One turning vector, and how many ticks it has turned:
The counts run from 0 to 282.
[124 115  97 141 140 131 138 114 129  81  95 143 154  98 150 148 145 126
 152 121 140  95 104 157 154 125  89 103 124 202 173 186 144 121 116 111
 117 150  80 116 173 149 119  67 144 134 151 159 125 116]	206
[178 117  94 151  90 135 133 154 110 116 104 117 179 105 153 154 129  84
 150 130  90 120 120 124 138 100 136 118 144 152 145 168 111 137 127 150
 125 164 103 159 172 181 120  67 160 139 139 171 124 142]	109
[158 120 114 152 115 117 109 175  68  96 112  86 181 113 128 108 119 102
 144 130  95 103  97 120 107 148 124 102 117 198 143 131 130 128 123 126
 108 170  88 155 175 152 125  87 152 119 150 145 148 149]	107
[151  99  88 147 107 133 137 149  85 121 121 124 141 124 131 145 153 104
 132 115 100  75 126 159 129 119 115 101 104 178 116 162 146 131 138 135
 109 166  80 151 170 181  89  81 137 140 156 165 122 148]	41
[116 148 105 165 123 110 124 101 142  98 113 135 216 119 101 108 165 109
 180 127 134  79 121 131 139 131 105 129 174 166 172 173 159 129 106 137
  96 159  74 132 160 117 105 103 136 109 125 145 115 113]	6
[121 128 111 147 101 138 143 136 126  62 140 184 181 105 119 160 135  99
 166 112 124 116 110 152 153 126 107 102 154 144 140 133 161 149 124  97
 156 149 104 135 183 170 109  76 159 116 109 170 120 148]	59
[161 110  98 150  96 127 143 176 112 119 116 131 155 114 144 144 148  80
 124 138  73 116 105 144 126 110 139 101 158 155 137 156 155 142 138 149
 132 160 102 136 180 176 102  66 159 155 126 165 147 152]	110
[148 123  88 120 104  99 151 122 109 113 133 114 183  95 122 141 100  93
 139 144 117 109 101 155 125 146 120 113 123 185 131 170 144 148 143 144
 108 161  75 159 162 176 101  83 139 139 152 182 127 112]	249
[126 145  91 176 113 146 116 135 150  99 109 140 199 145  90 126 166 116
 194 139 108  91 109 118 124  92 114 154 175 126 163 166 135 135 104 140
 108 164  90 136 155 130 104 106 155 116 104 139 121 142]	7
[155 131  93 137  91 117 155 112 133 136 127 130 199  89 127 147 115 100
 147 134 114 119 111 115 119 138 133 109 149 163 168 180 151 147 154 160
 124 164  70 142 159 158 120  80 150 143 133 175 119 136]	250
[123 132  54 139 108 164 126 177 115  78 110  96 165 118 106 136 141 109
 135 139  82 122  70 125  98 108 131 137 142 134 161 175 144 150 137 143
 104 160  71 149 159 127 124  98 146 135 160 137 137 156]	231
[111 127 115 159 119 125 129 176 148  84  79 110 160 119 115 129 147 117
 155 163  89 112  69 112 136 110 113 126 161 168 174 187 154 141 122 132
 111 158  99  98 169 123 112  82 152 131 115 121 161 145]	12
[150 138 104 139 130 116 132 157  77 115 103 120 194  97 144 105 102 101
 143 129 109 104  68 116 123 135  96 119 142 200 158 173 162 127 131 156
 108 157 117 146 148 140 112 109 179 141 141 139 163 107]	174
[132 101 104 168 123 145  98 149 160  82  96 146 151 122 123 133 137 122
 167 142 107 117  88 166 116 130 109 101 146 148 168 169 138 153 114 121
 151 150 111  73 178 149 108  64 149 123 113 145 151 163]	208
[124 120 105 125 131 141 128 164 123  64 106 143 135 116 133 155 141 118
 139 117 125  88  79 157 164 121  86 101 113 199 150 153 159 128 116  84
 122 153  95 114 169 166 108  83 148 125 135 137 140 133]	205
[172 118  98 146 126 107 104 108 113 124 128 125 210 120 110 127 109 129
 178 129 145  94 124 160 122 145 116 112 119 181 169 136 122 140 127 113
 142 177  93 132 162 175 122  81 147 108 121 166 114 134]	265
[144 125 142 147 127 131 105 165  91  90 109 120 176 128 128 126 129 120
 150 135 102 111  92 106 153 131 104 102 108 201 171 149 145 123 127 112
 122 149 122 125 165 170 128  87 174 124 108 131 158 161]	189
[126 135  81 156 125 143 122 104 132 113 124 196 179 117 118 131 169 115
 166  97 143  81 119 145 137 119  85 117 145 167 166 178 181 132 114 142
 111 152  85 114 150 146  96 110 159 137 126 155 114 131]	61
[118 139 102 163 107 162 119 179 102  33 116 135 160 109 124 138 142  97
 146 115 104 110  99 134 150  99 116 132 153 129 140 122 134 130  99 102
 128 141  89 156 178 144 116  90 156 118 135 137 129 145]	216
[178 136  99 158 105 129 126 117 129 104 138 149 213 108 109 148 117 104
 166 115 128 124 112 148 142 115 134 123 153 141 175 144 131 140 123 135
 166 162 105 137 170 180 123  80 165 137 111 162 123 140]	266
[135 154  98 145 107 134 138 184  79  65 133  98 195 111 102 111 128  94
 142 118  97  96  71 129 136 125 113 146 166 159 125 127 150 137 122 137
 110 175 106 172 169 135 116 118 159 122 129 130 139 124]	91
[179 119  93 131 103 104 155 135 106 131 114 110 178  99 135 149 112  83
 149 137  96 114 119 143 134 116 124 120 144 177 147 176 118 145 138 140
 123 172  91 171 159 184 110  83 143 145 146 186 105 115]	179
[109 148  91 124  97 137 141 144 144  68 150 136 181 101  87 154 149  97
 157 133 118 116  78 146 133 142 117 128 169 129 151 138 167 149 138 113
 135 161  74 144 164 143 105  87 136 125 110 154 124 127]	4
[186 111  83 154 112 141 119 166 137 117 108 137 140 114 136 159 140 114
 128 134 104 124  81 162 130 116 127 102 124 169 166 172 142 132 144 124
 143 167  99 112 165 168 112  64 178 153 129 139 155 151]	192
[162 121  78 160 107 151 105 170 101 124 102  91 176 120 114 125 127 120
 156 159  82 125  94 107 102 116 141 122 137 163 172 173 125 140 150 152
 107 173  92 138 148 155 132 100 167 144 132 133 157 169]	176
[149 131 106 152 135 113 117 140  98 114  96 107 181 114 130  92  91 117
 156 146 109 105 100 112 110 134 100 111 133 198 155 195 129 138 122 156
  89 154 108 134 158 140 110 104 163 133 166 156 135 130]	245
[ 93 131  92 143 129 144 141 164 140  86 115 162 161 102 131 123 138 118
 162 132 115  91  54 152 115 138  92 131 171 134 146 172 180 139 124 161
 138 149 117 109 183 118  97  90 143 129 107 142 143 125]	224
[132 140  75 136 127 157 139 124 147  76 116 148 187 102 129 167 122 136
 163 100 140 112  76 167 126 130 116 135 138 141 182 139 142 127 126 129
 151 156  93 136 166 144 128  69 145 128 124 157 114 119]	211
[130 133 107 126 129 144 135 145  83  87 134 178 186 101 145 132 121 124
 156  92 132  98  82 137 140 159  91 107 114 187 162 144 171 120 137 129
 136 144 116 139 165 157 107 106 171 119 118 150 151 140]	48
[110 144  54 142  92 159 127 130 136  76 144 137 200 118  85 143 153 112
 165 121 129 103  87 141 108 136 123 145 153 125 172 135 166 153 145 118
 127 169  65 141 149 128 123 106 135 117 123 136 119 145]	74
[ 99 152 107 147 118 144 133 151 131  61 122 133 210 113 106 128  96 114
 185 134 103 125  74 116  98 157 111 133 160 147 165 155 151 149 130 138
 141 150 109 138 166 123 122  94 154 107 111 142 149 141]	157
[140 144  83 155 123 160 110 140 137  73  98 166 145 111 123 141 123 132
 147 129 129 130  91 146 152  69 103 133 153 156 181 204 136 129 121 129
 129 148 102 116 161 160 122  92 175 141 145 133 133 130]	66
[133 124 133 135 100 136 161 165 127 103  94 113 169 115 139 157 137 103
 159 143  70 111  94 107 153  88 112 135 135 152 151 189 127 125 128 157
 125 151 124 161 169 171 113  61 147 118 110 162 138 143]	27
[151 115  78 143 122 155 118 127 115 140 136 173 190 133 120 152 149 121
 186 119 120  89 108 164 114 116  95 123 105 153 154 161 140 127 143 148
 136 164 126 129 165 173  96  94 162 125 114 172 118 173]	46
[100 160 100 145 107 138 136 139 126  47 139 140 209 119  97 127 132  95
 174 131 122 103  96 115 127 144 122 121 158 145 157 120 171 145 123 105
 121 152  71 131 174 128 114 108 139 100 117 135 131 142]	75
[122 134  65 155 129 137 112 120 122  84 124 149 175 115 111 102 143 109
 168 108 145  85 101 171 105 148 104 114 170 144 151 142 163 141 108 135
 109 172  75 118 165 117 105 113 135 124 150 144 124 114]	143
[134 112  83 139 139 127 123 147 135 100  98  84 164 133 100 127 124 128
 176 172 106  82  68 160 110 102  93 150 128 174 140 173 104 142 120 124
 109 175 116 143 160 160 102  86 123 117 138 147 112 135]	14
[131 119 140 138 127 119 131 161 102 107 126 124 210 109 139 126 109 117
 181 130 102 106  83 124 102 165 108 112 128 170 156 145 146 136 138 152
 157 144 142 130 176 149 104  73 147 102 105 159 152 141]	32
[126 135  73 122 127 134 147 138 137 104 129 112 179 109  96 142 126 128
 183 157 118  93  54 180 105 118  98 162 134 156 155 176 126 147 141 131
 121 170 116 146 155 159 103  91 125 132 138 152 117 125]	85
[160 120  76 140 120 146 130 134 122  83 109 142 156  92 153 170 100 106
 136 109 111 141 110 147 143 104 126 117 136 160 167 175 137 137 130 128
 135 150  64 143 170 169 133  82 159 135 160 168 119 140]	54
